In the data rows, zero lies at 4.5, halfway between 4 and 5.
Each row is a mix of 2 hidden patterns, all the same size, taken from one set. Each row also carries a little noise. Patterns are numbered from 0, in the order they first appear below.
Each row in order, then the numbers of its patterns, largest weight first:
[5 7 5 4 2 5 7 5 2 2 4 7 6 3 4 4] 0 1
[6 7 5 3 2 5 5 6 2 3 5 6 5 5 5 2] 2 1
[6 8 7 3 3 5 6 6 1 2 4 5 6 4 4 3] 1 2
[8 8 1 4 1 4 7 5 3 1 5 8 4 6 4 1] 2 3
[5 5 3 2 3 8 8 4 3 3 5 7 5 7 4 3] 4 3
[7 9 1 3 1 4 8 4 3 0 4 9 4 7 4 1] 3 2
[5 8 7 2 3 6 6 6 2 2 4 6 6 3 4 4] 1 0
[5 6 6 1 3 9 7 5 1 4 5 7 7 7 5 5] 4 1
[7 7 2 5 1 4 7 5 3 2 4 8 5 3 5 3] 0 2
[7 8 1 5 0 4 7 5 1 0 6 9 5 3 5 2] 2 0
[7 7 2 5 1 4 7 5 1 2 5 8 6 4 5 3] 2 0
[5 8 5 2 3 6 6 6 3 2 4 6 4 6 3 3] 3 1
[5 9 6 2 3 6 6 6 3 2 4 6 5 6 3 3] 1 3
[7 6 2 5 2 3 6 4 3 3 5 7 5 4 5 3] 0 2
[5 6 7 2 3 7 6 6 2 5 4 5 6 5 4 4] 1 4
[5 8 7 2 2 6 5 7 1 2 4 6 6 3 5 3] 1 2
[4 6 7 2 4 8 6 6 1 4 4 5 7 5 4 4] 1 4
[5 7 5 3 2 5 7 5 3 2 4 6 6 3 4 4] 0 1
[5 6 5 2 4 7 6 6 2 5 4 5 7 6 5 4] 4 1
[5 6 7 2 3 8 6 6 1 4 5 5 7 5 5 4] 1 4
[6 9 6 2 2 5 5 7 1 2 4 6 5 5 4 2] 1 2
[6 5 2 3 3 7 8 4 3 3 4 6 5 7 4 4] 4 3
[5 7 2 3 2 4 7 4 3 1 4 8 4 5 3 4] 0 3
[6 7 3 4 2 4 6 5 3 2 5 7 4 6 4 2] 2 3
[6 5 1 2 3 8 9 4 2 3 5 7 6 8 5 3] 4 3
[7 7 3 4 2 4 6 5 3 2 5 7 4 5 4 2] 2 3
[5 7 5 3 2 5 7 6 2 1 4 7 6 3 4 3] 0 1
[7 9 1 3 1 4 8 4 3 0 4 8 3 7 3 1] 3 2
[7 8 2 3 2 5 7 5 4 1 4 8 4 7 3 2] 3 2
[5 9 7 2 3 6 6 6 3 2 3 6 5 5 2 3] 1 3
[6 8 2 4 2 4 8 4 3 2 3 7 4 5 3 3] 3 0
[6 8 5 3 2 5 5 6 2 2 5 6 5 5 5 3] 2 1
[4 9 6 2 3 6 5 6 3 3 4 5 4 5 3 3] 1 3
[5 8 4 2 2 5 6 5 3 2 3 6 5 6 3 3] 3 1
[7 7 1 5 0 4 7 5 1 0 5 9 5 3 4 3] 0 2
[5 8 6 2 3 6 6 6 3 2 3 6 5 5 3 3] 1 3
[5 7 4 3 2 4 7 5 2 2 4 7 6 3 4 4] 0 1
[5 8 6 2 3 5 6 6 3 2 3 5 4 6 3 3] 1 3
[6 5 3 3 3 6 6 5 2 3 5 7 6 5 5 4] 4 2
[5 8 5 3 3 5 6 5 3 2 3 5 4 6 3 3] 3 1
[7 7 2 4 2 4 6 6 3 1 4 7 4 5 4 2] 2 3
[6 7 2 4 2 4 7 4 3 1 4 8 5 5 4 4] 0 3
[4 6 6 3 3 7 6 5 1 4 4 6 6 5 4 5] 1 4
[6 6 2 5 2 5 7 3 3 2 4 8 5 4 4 4] 0 3
[4 7 6 1 3 8 6 6 1 4 4 6 7 6 4 4] 1 4
[6 7 2 3 2 4 8 4 4 1 4 8 5 4 3 3] 0 3
[5 8 6 3 2 6 5 7 2 3 4 5 5 4 4 3] 1 2
[7 6 2 4 2 7 6 5 1 3 5 8 6 6 6 2] 2 4
[6 8 2 3 2 4 8 4 3 1 4 8 4 5 3 4] 3 0
[6 7 2 4 2 4 8 4 3 1 4 8 5 4 3 4] 0 3
[4 8 6 2 3 5 6 6 3 3 4 6 5 6 3 3] 1 3
[4 8 6 2 4 5 6 5 3 2 4 5 5 5 3 3] 1 3
[5 5 2 3 3 7 8 4 3 4 5 6 5 6 4 5] 4 3
